In the data rows, 128 means zero.
Every row has a hidden score. In each pair, how much higher is the second row's than the first's? 15 means about the same, 30 much higher and 0 much lower. The score is a weighted sum of the row's numbers plus the product of two more (or one squared), each taken from its middle value.
[ 89 136 136  85 139 102  85 143 117  90 112 116 147 151 142 107 155 146
 182 129 132]
[165 162 159 124 103 133 127 133 107 118 100 130 118 158 136 169 153 140
 124 153 161] -> 17
[133 144 158  86 110 134 121 157  89 167 169 166 140 185 136 134 134 197
 150 117 138]
[ 99 112 172 115 167  93 108  97  88 112 109 107 105 126 121 115 153  95
 126 119 122] -> 19
[143 185 145  77  96 119 122 168  75 133 174 129 144 136 144 140 146 198
 162 142 113]
[108 141 156 100 102 126 193  99 193 158 166 194 136 160 136 131 133 170
 109 111 107] -> 19
[136 114  98 195 135 159 128 134 132 120 139  90 117 122  96 144 106 128
  93 148 114]
[116 157 139 135 118 121 122 106 125 151  82  85  83 110 112 112 152  92
 122 171 119] -> 17
[130 135 118  99 108 124 130 142 165 119 161 112 155 168 127 115 107 165
 114 139 126]
[123  69  99 115 138  79 154 172 121 100  65 131 133  56 135  80  65 134
 170  79  88] -> 12
[142 144 126 106 119 113 103 160 156 163 153 113 128 187 135 126 106 194
  97 138 137]
[138 128  95 176 128  94 120 106 130 154 179  88 160 148 100 136  73 131
  74 134 108] -> 19
[ 92 118 113 150 162 122 124 100 112 136 117 109 148 117 131 127 159  60
 170 125 161]
[110  65 164 115 103 152 111 153 127  88 141 131 123 122 148  95  92 163
  85 102 125] -> 7
[154 103 121 172 127 110 138 133 118 128 139 129  99 138  97 140  73 121
 122 104 135]
[ 84  83 140 110 147  99 133 117 185  84  95 155 145  87 127 112 110 153
 155 109  98] -> 13
[ 81 139 108 129 110 109 133 139 151 168 125 104 176 130 113 122 130 123
 191  96 171]
[134 123  96 175 128 178 136 131 121 120 157  46 109 146 114 113  94 127
 104 146 115] -> 11
[126 117 111 154 132  91  90 156 155 135 148 106 158 164  87 126  83 163
  97 134 150]
[ 37 116 117 163 139 173 181 137 101 164 180  62 181 182 143 162 107 174
 192 134  88] -> 14
[128 181  74 100 145 109 129  95 117  46 117 111 148  85 142  80 157  91
  67 177 137]
[135 179 123 102 112 170 107 106 111 121 133 104 104  91 132 144 168 104
 121 153 133] -> 20
[128  84 155 115 103 116 162 140 164 106 143 115 132 161 137  83 105 147
  66 114 102]
[113 148 128 108 125 118  58 155 104  58 134 110 156 156 116 102 167 125
 160 132 142] -> 18
[163 106 147 161 137 138 117 143 121 136 128 132 122 131 100 131 110  80
 133 127 129]
[123  57 207 103 125 140 156 152 123 157 125 143 134 101 154 150 122  88
 123  70 157] -> 17
[111  82 132  99 139  72 141 126 116 147 157 103 159 128 150  99 102 103
 155  75 131]
[224 161 147 115 163  96  71 126 100  87  68 198  65 145 138 162 158 106
 129 104 164] -> 21
[160 135 171 150  89 172 113 139 107 181 129 132 125 170 107 115 131 154
 102 117 116]
[182 115 137  79  98 158 110 124 174 181 101 162 150 147 128 137 105 156
 138  78 115] -> 20
[139  93 132 121 163 142 167 170 171 142  75 179  98 143 140 117 122 152
 167 100 129]
[106 122 171 105 150 107  99 118 117  85 115 121 147 146 151 109 151 135
 150 105 146] -> 19
[107 142 119 100 126 101 159 165 147 144 124 141 156 150 149  95 119 164
 194  76 154]
[126 144 124 179 126 161 166 146 158 157 112 132  99 193 128 132 126 160
 101 139 104] -> 15
[116  62 116 119 150  88 213 164 120 121  23 173 113  68 146 122 102 145
 175 101 114]
[ 86 129 107  89 128 190 122  97  45  80 183 137  78 106 158 167 163 122
  95 163 115] -> 23
[122 167  93 148 139 178 137 120 116 165 152  83 160 169 119 146 166 129
 115 157 114]
[198 153 119 179 138 123 120 157 104 149  82 131 129 123  92 161  98 162
 151  90 136] -> 13
[121  70 127 133 149 111 164 125  98 157 150 103 159 101 135 108 107 107
 160 104  84]
[176  63  76 188 154  47 104 139 106  83  75 173  88  72 123 123  68 105
 119  71 125] -> 15
[112 156 117 158 118 149 146 138 147 153 135  85 119 123 117 137 167  93
 110 153 135]
[148 112 110 104 122 117  92 126 144 188 176 111 161 136 111 138  65 177
 131 136  80] -> 18
[185 164 116 179 111 104 119 159 121 153 129 137 135 121 127 142 120 138
 147 142 157]
[183 160 203 118 119 160  90 141  66 111 100 132  89 165 129 165 162  91
 125 149 137] -> 13
[115 113 171  98 117 134  92 138 167 145  86 115 118 143 142 114 133 139
 194  82 163]
[ 91 110 162 145 151 107  86 103  95 122  94 104  99  80 138 114 156 100
 148 127 142] -> 1
[ 98 148 102 130 131 134 110 140 120 125 116  98 144 153 120 134 177 124
 156 151 108]
[107 137 103 141 120 112 189 145 176 115  31 144 149 204 139 125 141 151
 159 136 124] -> 5
[136 190 118  89  93 175 116  97 137  76  95 125 139  83 152 166 197 115
  90 160 102]
[140  99  99 173 133 180 143 149  92 114 133  78 143 129 128 153  80 131
 137 137 123] -> 5
[124 141 143 123  92 100 195 135 233 140 128 205 154 147 114 116 137 191
  97 129 106]
[196 207 114  93 161  97  59 109  61 109  92 219  96 136 153 142 147 138
 133 130 170] -> 13
[157 145 133 131 121 113 134 112 175 165 151 183 132 115  99 128 159 109
 120 137 130]
[ 95 187 109 142 135 125 110 141 124 129 117  89 143 145 118 108 172 134
 159 154 137] -> 8
[ 87 179  68 104 115 151  94 118  85  91 185  82 190 137 179 123 138 158
 143 161 102]
[175  74  91 211 162 127 131 145  83  80 129 125  77 123 119 170  85 119
 109  92 147] -> 21
[138 168 122  96 163 161  82 104  73 139 168  95 140 142 144 143 151 117
 124 172 119]
[174  60 131 172 140  43  95 104  93  70 104 181  98  84 125 108  36 129
 115  75 128] -> 24
[105 105 185 134 116 118  79 101  87 119  93 121  86  85 136 142 151  61
 127 130 139]
[168 152 124 161 131 173 131 129  96 159 113 110 110 156 128 157 104 105
 107 140 132] -> 13
[ 64  78 162 106 136 128 138 115 164 111 123 160 100  63 122 137 124 123
 113 110 101]
[137  69 111 181 128  84 133 135 132  69 135 112 102 137 121  67  74 146
 108  97 123] -> 11
[105 122 145 127 151  84 107 112  86 119 109  98 129  96 117 112 158  72
 145 106 122]
[166 151 115 161 126 118 132 131 110 162 146  79 134 173 106 134  95 140
 120 160 132] -> 10
[132 112 107 135 142 110 137 122 144 141 162 124 159  95  95 119  73 140
  89 109 112]
[138 126 144 149 114 154 120 150 130 152 141 106 123 204 117 107 123 145
 145 107 118] -> 14
[ 96  89 106 153 153  84 132 114 120 134 121  85 141 102  95 148 158  70
 180 111 128]
[142 140  96 157 123 141  91 134 151 139 141 104 143 124 104 130 129 141
 117 165 114] -> 6
[124  96 183 101 149 111  71 117 125 127 105 125  98 118 139 118 134  91
 165  87 154]
[154  68 134 138 123  99 112 128 103 102 129 155 139 119  99  91 107  99
  88  86 128] -> 10
[103 118 151 145 138 148 111 133  93 136  89  90 102 113 112 137 173  58
 127 157 110]
[163 126 180 146 120 152  93 121 110 152 118 115 116 181 126 140 127 119
 127 119 127] -> 13
[107 172  89 155 118 121 189 162 161 167 160 140 124 193 132 104 152 210
 104 145 120]
[125 152 106 148 105 153  99 118 102 151 147  86 154 143 119 152 109 135
 112 178 129] -> 17
[ 90 135 158 118 127 102 142 140 183 129 134 208 138 108 146 135 139 171
 131  97 137]
[160  80  99 157 163  73 119  91 135  87 143 161 138  70 129  82  67 152
 100  92  91] -> 16
[172 121 108 101  64 161 209 146 191 163 116 172 141 160 137 109  94 188
 128  79 135]
[174 183 122 140 111 183 147 142  96 134 128 125  99 121 140 161 143 123
  97 155 132] -> 10
[ 54 125 107 146 135 157 160 149 106 141 179  82 181 193 128 129 112 194
 244 137  88]
[ 65 107 102 106 138 141 107 145 152 184 144  85 194 101 143 143 133 133
 146 103 140] -> 24
[ 74 142 125 120 105 142 157 174 151 170 110 128 140 131 153 125 158 157
 218 106 124]
[ 89  74 175 162 164 153 186 190  99 166 141  94 124 177 150 161  97 147
 200  95 141] -> 14
[ 73 113 122 179 146 120 151 102 127 173 140 100 152 122 115 125 150  71
 172 116 148]
[153 177 105 158 140 138 151 122 112 158  98  97 123 151 104 157 162 142
 133 157 112] -> 15
[161 197  90  90 180 105  21  90 125  72 124 170 112  86 130 139 170 127
 103 141 159]
[ 83 153 148 126 121 106 165 109 195 141 178 156 142 121 131 130 134 172
 109 127 133] -> 14
[142 161 119 150 105  94 107 153 171 166 124 122 128 121  98 145 169 102
  88 144 127]
[131  99 133 182 138 113 156 120 104 124 130 107 123 123 108 139 150  95
 171 101 172] -> 9
[113 145 131 128 130 152 116 141 121 146 143 122 125 190 140 136 136 142
 138 124 102]
[134 182 147 158 118 117 131 143 122 117  98 113 122 119 110 184 156 110
 140 164 131] -> 16
[160 113 111 164 123  95 102 144 134 182 182 150 128 127 110 128  72 136
  98 139 143]
[170 132 147 103 111 130 183 144 195 147 153 198 119 154 113 122 145 156
 102 138 106] -> 19
[178 171  93 144 114 166 141 138 120 151 134 112 142 156 123 132 114 105
 131 159 141]
[163 144 154 164 120 113  92 130 136 158 165 107 131 145 106 159  70 135
 117 146 124] -> 25
[146 115  89 204 147 155 124 132 110 100 125 104  85 124 105 162  88 133
 120 124 138]
[142 134 112 169 115 158 111 113 112 136 131  73 147 159 110 139 112 121
 103 164 115] -> 12
[136 114  69 162 137  84 123 121 157  86 173 135 204  90 102  74 105 186
 133 123 106]
[ 92 120 130 115 131  81  87 128 131 122 117 103 150 120 130 100 152 130
 174 104 141] -> 18
[112 126 150 146 150 125 132 108 111 143 150  99  90 100 120 144 161  64
 133 142 139]
[108  87  90 101 160  64 190 167 161 127  41 144 119  73 133  93  78 168
 181 119  58] -> 10
[105 153  91 139 101 125 144 134 137 140 139  97 150 153 134 113 134 151
 155 153 127]
[130 143 154 132  98 130 145 118 224 141 150 191 139 152 120 127 159 152
  97 115 117] -> 23
[135 193 121  68  97 130 153 109 166  70  86 149  93  71 168 106 162 104
  90 146 156]
[ 74 128 132 114 141  86  89 127 111 127 123 122 136 124 131 106 156 126
 179 120 118] -> 16
[113 111 117  87 140 152 148 156 163 117  79 181 114 167 146 140 116 184
 159  96  99]
[179 155 140 155 126 115 118 109 111 176  94 121 127 106 113 152 140  91
 153 121 148] -> 24
[146 184  90 130 138 171 132 113  88 119 159 118 125 118 130 161 159  99
 127 175 108]
[128 155 126 127  96 110 169  89 231 151 162 181 184 117 129 117 145 139
 111 133 133] -> 19
[136 122 113 177 141 204 135 140 109 165 134  90  82 145 135 157 105  80
 100 129 107]
[143 123 133 164 132 182 115 119 113 158 179  87 128 116 126 160 107  99
  85 142 120] -> 15
[ 70 148 138 115 116 137  89 132 107 142 128  71  95 104 118 106 179  98
 157 141 149]
[ 98 108 162 152 143 124  89 115  71 137 143 112  80  87  89 150 127  24
 171 129 148] -> 18
[154  96 169 139 107 154 124 110 127 104 193 105 110 191 128 116  95 135
 108 142 110]
[126 106 131 171 118 121 143 111 118 170 120 110 160 119 130 162 165  76
 175  98 161] -> 21
[ 73  76 133 103 196 160 183 142  72 112  66 123 123 113 176 137  90 114
 168  95 116]
[142 165 169  71 110 105 159 142 191 165 136 171 144 136 139 111 132 174
 114 132 121] -> 20
[146 109  72 181 136  97 143 152 130 143 168 137 135 103 111 106  78 121
 114 116 111]
[ 84 126 154 120 156  92  93 119 113 108 111 116 121 118 121  89 156 104
 173 123 123] -> 18
[127 126 154 148 133 136 205 154 161 111  81 186 103 180 151 109 128 144
  99 125 118]
[ 67 162  85 151 121 103  91 133 135 132 131  72 191 138 132  98 174  91
 177 138 134] -> 21
[125 181 110  77 124 186 116 100 120  82 121 151 100  66 164 131 155 112
  77 164 130]
[172 158 151 105 122 163 133  88  95  88 118 124  82  83 139 170 168  86
 123 177 159] -> 20
[148 153 152 143 125 164  97 120 118 163 106 108  78 186 130 131 145 150
 132 130 149]
[101 161  97  76 129 149 131  88  95  45 129 144  84  49 159 119 150 115
  89 159 101] -> 1
[174 126 119 167  86 112 192 163 183 171 113 135 125 174 122 104 122 122
 152  93 173]
[142  84  65 134 114  47 104 123 107  69 139 166 157  69 119  51  72 150
 138  84  84] -> 2
[157  99  92 176  81  49 200 127 199 145 148 161 113 122 129 110 101 128
 143 109 176]
[ 83 119 122  98 133  79  84 113 119 116 110  88 130 116 121 108 182 125
 184 117 101] -> 7
[158 112 150 160 107 129 163 132 195 151 159 166  84 153 121 139 151 121
 105 146 122]
[ 42 101 108 121 156 198 146 114  87 172 160  76 180 176 146 134  90 137
 173 128  90] -> 11
[169 115 121 154 150  95 121 141  83 139 138 129 123 156  98 135 104 114
 108 140 139]
[155  71 112 185 144  79 119 130 128 106 108 186 112  95  90 114  38 132
 117 104 118] -> 13
[130 170 123 113 117 168  99  99 117  75 118 126 134  70 132 142 186  81
 125 176 126]
[124 208 140  60  94 140 125 135 102 113 123 130 152 175 164 135 179 190
 138 141 134] -> 12
[181 135 134 175 141 173 115 120 102 159 152 126 131 158  90 139 109 128
 113 139 142]
[ 58 100 129  82 156  94 165 162 173 105 103 177 153  94 153 107 125 175
 146  85  81] -> 21
[121 157  87 162 154 192 135 132 145 171 135  92 113 134 139 174 121 117
 109 158 112]
[195 193  75 106 182  73 103  94  98 119  71 176 127 146 135 152 132 106
 123 138 140] -> 17
[ 78 126 124 130 110 194 200 153 161 157 125 123 174 148 148  85 161 137
 161 103 167]
[ 90 105 116 105 157 152 158 125 144 137 104 175 149 116 150 150 106 165
 147  75 147] -> 21
[ 80 110 138 153 140 109 154 104 114 151 103  83 151  79 107 141 176  68
 174 110 133]
[127 132 142 149 121 109 170 130 193 132 107 163 126 184 138 148  98 127
 107 148 110] -> 10
[108 133 139 125 125 133 108 116 115 113 123  87 142 160 135 123 153 122
 135 147 123]
[169 150 111 118 141 164  83  94  79 113 135 129 100 133 137 182 157  97
 111 171 123] -> 18
[130 114 131 152 115 112 109 142 132 125 185 133 157  85 123 100  97 167
  83 129  86]
[103 135 171 113 122 129 137 137 153 138 166 184 119 136 145 132 164 160
  95 135 134] -> 16
[ 78  68 177 103 140 143 114 112 127 155 148  98 135 105 157 141 120 112
 118  80 115]
[ 69 101 121 122 163 178 139 124  90 159 155  94 152 154 148 147  71 171
 172 149  99] -> 5
[145 169 117 120 124 119 100 145 143 162 151  99 147 171 133 119 104 212
 129 142  95]
[157 171 118 119 144 135 133 133  87 137  96 131  97 140 108 170 135 126
 112 124 142] -> 18
[137  82 125 199 128 174 131 158  77 101 154 107 101 129 138  94 103 126
 118 106 128]
[105 101 141  86 149 107 149 159 138 163  96  91 150 112 146 155 110 115
 151  96 150] -> 22
[124 124 156 120 117 106  78 128 135 101 116 101  88 115 123 117 183 105
 143 148 147]
[152 172 112 111 104 131  88 155 145 169 102 138 147 182 111 138 144 162
 169 152 143] -> 14
[147 137 170 108 128  93 137 124 145 142 153 150 150 111 124 139 142 152
 127 148 153]
[115 151 143 139 109 128 109 121  84 147 124  79 120 127 138 108 160 121
 153 169 100] -> 13
[117 153 128 145 118 135 152 146 191 140 152 165 141 119  99 146 119 154
  77 153 104]
[143  50 142 123 132 112 148 108  93 103 179  97 115 121 137  87  85  61
  39 146 139] -> 7
[109  92 150 109 171 123 186 144 159 136 125 170 142  70 158 127 121 141
 129 107  90]
[138 181 111  99 103 177 134 112  89  73 147 125  88  77 139 152 147  95
  99 174 127] -> 9
[107 131 147  99 146 106 115 126 135  81 149  81 115 129 140 119 163 147
 168 133 125]
[123 177 123 133  93 162  74 138 124 151 124 120 133 172 105 142 148 184
 164 142 139] -> 16
[107 106 164 114 132 107 106 122 123 119 104  90 102 132 140 107 139 106
 161 113 143]
[102 107 138 121 140 121 102 133  66 108 118 112 136  98 153 113 144 121
 166  95 128] -> 9
[173 106 139  84 102  72 118 166 121 159  95 118  87 118 158 121 115 126
 131 140 134]
[122  90 152 117  72 120 141 140 141  99 174 146 132 122 130  77 116 164
 109 110  92] -> 14
[110 126 165 143 134 131 110  99 121 137 112 101  92 134 138 121 172  89
 137 153 159]
[138 150 116  94 145 110 141  93 142  39  99 175  89 100 128 126 168  65
  59 113 177] -> 10
[160  77 100 162 142 127 127 125 108  54 179 129  77 145 134  76 116 101
  78  78 150]
[152  85 109 128 116 119 112 133 164 150 158 120 161 112 125 100  84 135
  91 124  93] -> 16
[147 104  75 125 130 120 177 126 134 116 214 125 167 139 125  88  61 140
  81 140 114]
[182  92 211  99 141 124  85 172  96 162 132 162  93 164 145 173 105 131
 110 104 130] -> 24
[191 124 151 177 117 121 129 168 109 148  83 189  83 115  93 128  67 123
 119 103 144]
[131  92 152 127 140 130 176 162 151 165 114 140 140 127 127 133 136 124
 183  61 151] -> 18
[101 175  82 173  84 117 146 139 164 166 120 122 147 148 120 116 142 149
 136 198 115]
[ 78 103 168 102 101 167 146 171 134 146 115  99 126 134 134 125 115 120
 149  65 156] -> 18
[197 106 123 206 141 133 151 145  81  78 142 122 109 130 114 143  70 102
 118  95 137]
[144 163 149 129 122 138  77 137 166 142  91 108 135 180 123 132 132 183
 117 143 133] -> 16
[147 115 112 143 104 138 125 135 126 139 174 115 137 155  99 102 112  81
  95 142 113]
[ 93 142 142 122 135 101 102 134 123 140 124 129 119 103 103 166 142 122
 135 135 152] -> 18
[136 180 136  87 121 181  96 109  81 112 138 149  81 111 139 170 167 101
 100 179 146]
[105 127 130 136 119 103 160 148 137 136 130 124 144 147 121 142 155 143
 178 106 138] -> 18
[188 153 169  87 154  84  67  95  90  88  73 213  72 140 129 188 134 111
 133 108 160]
[ 93 127 144 115 102 140 149 129 208 139 182 176 131 110 130 114 133 161
  82 121 126] -> 6
[100 120 137 123 141  78 120 107  89 102 105 106 125 107 128 110 169 106
 178 128 155]
[109 172 124 127 101 115 111 155 153 153 146 112 130 148 122  95 129 188
 136 130 135] -> 13
[124  99  86 156 140 109 109 147 133 146 146 120 126 134 114  87  45 131
  93 123 108]
[148  82  89 138 123  43  95 110 122  69 147 165 143  96 106  70  89 173
 148  91 111] -> 18
[137  50 142 154 136 119  97 149 135 114 146 107 109 111 106 117  79 151
  95 108 122]
[147 152 107  83 149 162 130  91 132  52 109 128  84  80 157 126 168 104
  86 157 117] -> 14
[ 88 160 145 154  94 148 119 118 147 111 131  99  98 101 105 135 156  82
 109 145 137]
[125 154 133 104 124 151 118  97  88 126 162 122 129 124 154 152 152 138
 114 179 114] -> 13
[173 150 106  82  96 118 162 158 195 192 101 160 161 103 130  88 112 167
 144 113 108]
[166 105 102 155 112 132 163 127 144  98 197 111 163 192 111 104  67  98
  80 128 143] -> 14
[140 146  79 196 104  68 175 124 196 191 106 123 124 130 100 114 138  86
 143 129 168]
[138 175 104  66 135 151  88  96  91  66 145 132 133  68 166 135 171 106
 141 152 119] -> 2
[109 123 154 136 137 113  64 131 123 102  96 110  97 101 144 116 179 117
 132 137 133]
[160  73 123 172 121 156  88 142  78  70 156 113  78 165 122 101  95 134
  75 100 150] -> 11
[162 163 162 103  96 134  93 132  93 131 130 165 106 193 128 176 140 135
 146 157 124]
[ 81  96 121  95 166 107 153 135 140 128  80 166 153 114 159 100 129 153
 181  90 116] -> 12
[127  73 118 147 138 121 114 112 112 117 177 158 136  91 106 101  89 140
  64  89 115]
[ 97 116 158 106 145 111  53 118 103 122 107 124 136 114 125  99 166 107
 190 120 167] -> 12
[129 152 140 119 132  93 137 126 159 109 176 186 100 133 134 158 131 172
  78 147 117]
[145  99 123 189 163 123 130 113  86 138 131 118 113 120 110 129  99 133
  97 131 132] -> 13
[ 84 117 116 169 144 121 148 122 106 164 149  99 110 108 118 133 118  59
 151  98 165]
[156  99 110 136 135 117 153 112 114  95 223 105 147 128 133 111 107  84
  78 124 157] -> 7
[161 162 103 166 134 142 168 159 108 115 129 130 117  90 135 165  93 113
 169 136 144]
[ 94 103 120 180 133 112 142 128 130 133 155 121 163  97 105 108 145  97
 183  88 158] -> 16
[142 126 156 138 120 147 155 109 152 124 174 168 137 127 135 138 132 168
 121 159 127]
[154 118 107  77 121 108 101 164 144 140  97 119 131 148 162 119 117 142
 186 101 130] -> 19
[155 109 145 174 148 169 118 111  87 133 112 102 113  93 130 152  89 101
  99 139 111]
[142  89 145 140 125 127 120 172 190 134 154 105 131 144 105  85 116 147
  95 101 131] -> 13
[141 139  82 130 116 108 102 127 153  51 140 145 145 146 138  62 128 187
  98  97 150]
[154 155 105  90 121 140 119 105  93  70 103 155  85  97 146 127 155 128
  86 149 138] -> 14
[115 120 155 107 128 117 105 120 108 115 128 124 126 103 140 141 145 130
 161 121 140]
[ 66  99 116 117 126 181 144 120  74 194 130 105 172 133 152 150 115 131
 173 122 113] -> 16
[ 99 102 134  89 129 147 170 152 130 149 101  98 161 111 169 116 130 104
 157  78 139]
[142 157 141 113  86 118 168 156 178 152 126 174 144 151 118 113 111 178
  94 151 137] -> 12
[102  98 122 153 123 133 174 143 128 140 144 131 156 118 148 103 116 135
 176  83 145]
[ 98 108 176 139 135  96  85  96  82 139 103  89 136 103 136 140 174  66
 171 109 139] -> 23
[ 71  97 144  93 129 141 141 149 136 124 144  95 161  83 152 123 129 114
 132  86 149]
[108 105 149 172 132 144 102  90  91 135 132 120 136 138 114 118 148  54
 137 102 151] -> 21
[146 105 161 151 132 112 109 110  99 150 148 127  96 156 123 169 133 119
 106 122 132]
[163 140 134 170 129 127 107 148 139 153  97 155 113 146  81 177 121 151
 126  95 170] -> 15
[144 141 131 144 133 140 130 132 176 147 149 173 127 134  98 113 129 129
  99 135 131]
[ 80 120  98 175 117 168 160  90 131 151 119  94 163 142 110 129 130  81
 163 112 149] -> 19
[124 151 117  86 114 162 146  95 119  84  97 155  50  57 161 154 174 120
  39 161 104]
[117 103 121 109 106  84 135 160 181  90 137 117 176 159 134  88 100 178
  99 133 128] -> 9
[120 136 139 107 124 135 115 110 206 122 161 176 142 119 122 129 119 147
  80 143  98]
[ 95  94 129 167 110 139 144  88 141 176 112 110 119 120 127 107 145  66
 133  93 149] -> 22
[168 171 135  87 151  89  73  96 104  96 117 163 113  94 154 136 171 110
 120 128 146]
[ 78 102  83 119 167 197 190 115 116 152 148  91 186 130 167 120  91 152
 141 147  93] -> 6
[162 130 140 150 134 115 135 130 118 145 141 137 155 165  96 162  98 127
 134 141 155]
[ 98 146 107 135 133 116 178 165 192 114  78 142 146 155 132 114 149 187
 139 131  86] -> 16
[118 161 135 121 133 169  91 138 113 131 116  94 134 179 122 142 150 128
 158 145 135]
[156 119 162 115 108 136 110 142  90 160 135 154 128 179 141 152 111 145
 125 125 149] -> 15
[158 123 183 123 119 157  95 137 136 142 114 133  89 191 117 151 105 139
 117 123 123]
[101 104 161 113 161  97 192 112 163  99 112 173 126  69 133 116 127 144
 141 118 120] -> 9
[152 147 168 106 116 110 114 160 123 161 152 147 141 164 124 127 113 166
 159 132 146]
[183 160 153  99 117  98  87 139  60 129 124 162  65 157 136 182 140 132
 141 126 142] -> 20
[126 151 112 160 112 176 163 131 111 133 112  76 139 143 112 121 154 136
 116 155 127]
[125 109 146 121 126 132 126 172 157 132 120 106 125 162 138 116 118 169
 126 128 120] -> 14
[110  99 165 111 151  88  74 120 101 105  99 129 131 125 150  80 148 100
 165  93 141]
[132 138 129 158 148 145 164 115 134 167 141 120 107 134 117 124 156 103
 115 141 141] -> 14
[125 139 107 119 146  96  92 124 123 172 165 117 168 145 157 153  93 144
 121 175 113]
[115  65 107 119  96 107 133 107 130 103 204 101 144 107 126  96  87  93
  76 163 116] -> 14
[136 148 142 110 129 118  67 130 123 175 127 133 129 182 130 142 123 162
 135 132 158]
[112 142 125 134 141 115 143 132 192 141 185 148 136 124 130 112 136 164
 116 139 127] -> 11
[115 114 148 115 115 127 121 134 120 161 136 137 134 194 129 137 106 190
 122 131 147]
[114 144 133 128 125 154  94 136 128 123 142 103 124 108 109 147 139 142
 151 166 131] -> 15
[170 145 185  99 142 177 104 128  70 128 125 144  98 138 153 161 142 113
 118 134 128]
[136 140 120  87 111 144 113  94 150  63  80 149 122  58 146 122 201  91
  57 149 139] -> 22
[127 107  83 151 100 101 148 141 169 112 141 117 149 132 120  71 107 160
 128 132 100]
[171  99 166 138 136 159 102 121 122 147 117 141 100 141 120 141 101 112
  84 115 142] -> 22
[122 154 132 141 128 145 121 121 105 129 131 116  78 154 117 139 158  86
 107 152 134]
[148 152 141 131 121  96 139 103 174 143 161 194 110  91 109 106 127 140
  83 159 143] -> 14
[119 146 117 123  96 109 123 132 121 140 148 112 158 132 120 151 129 149
 132 155 101]
[130 149 116 152 129 111 134 129 134 107 109 109 116  89  98 143 131 111
 121 151 124] -> 10
[144 197 159  97 101  93 105 148 127 137 112 153 105 164 139 133 154 165
 169 128 137]
[113  79 172 105 123 174 143 154 126 146 127 125 123 122 166 138 120 121
 118  78 172] -> 13
[129 132 130 144 107 186 143 129  94 133 150 105 129 138 112 153 147 150
  99 124 118]
[127 116 139 153 121 170 129 142 150 135 154 100 149 153 113 132 126 114
 117 132 141] -> 10
[159 105  81 173 132  49 136 121 119 117 113 166 102 111 110 108  95 159
 164 110 117]
[110  94 181 108 121 103 129 148 168 157 120 134 148 114 165 147 127 131
 200  94 184] -> 27
[157 118  84 176 138  98 127 146 163 169 142 145 158 116 100 125  79 136
  95 117 138]
[157 136 165 110 109 158 161 144 125 144 148 157 139 167 136 159 120 139
 118 152 138] -> 12
[127  89 124 133 111 150 127 140 158  88 228 109 165 156 117  69 121 111
  55 125 132]
[134 112  77 174 159  71 118 121 122 136 166 129 129 102  94 119  85 171
 115 120  89] -> 20
[125 129 144 147 129 109 107 116 105 150 106 101  92  94 102 114 153  92
  97 150 137]
[ 89 173  94 123 111  95 100 115 142 152 170  83 166 133 115 130 138 155
 150 151 121] -> 15
[146 175 103 152  84 117  98 140  94 163  81  96 115 159 126 161 155 108
 139 148 143]
[127 144  73 169 134 134 126 127 145 166 123 126 169 144 102 100 112 158
 116 124 110] -> 13
[123 112  81 154 125 129 113 138 145 120 177  84 162 135 117  96  84 114
 112 148  96]
[134 194  95 136 127 144  78 102 119  96 153 104 134 131 129 156 176 104
 126 188 118] -> 20
[ 94 117 134 100 120 103 157 136 160  90  98 166 138 137 127 126  99 139
 124 101 140]
[ 77 120 151 140 141 121 110 107 110 138 117 104 147 108 115 114 118  92
 152 118 118] -> 18
[162 131 121 185 123 132 123 148  98 128 132 131 115 104  90 124 102 116
 121 112 125]
[145 123  87 189 151 135 142 139  92 132 159  82 127 111  93 151  77 118
 124 125 105] -> 16
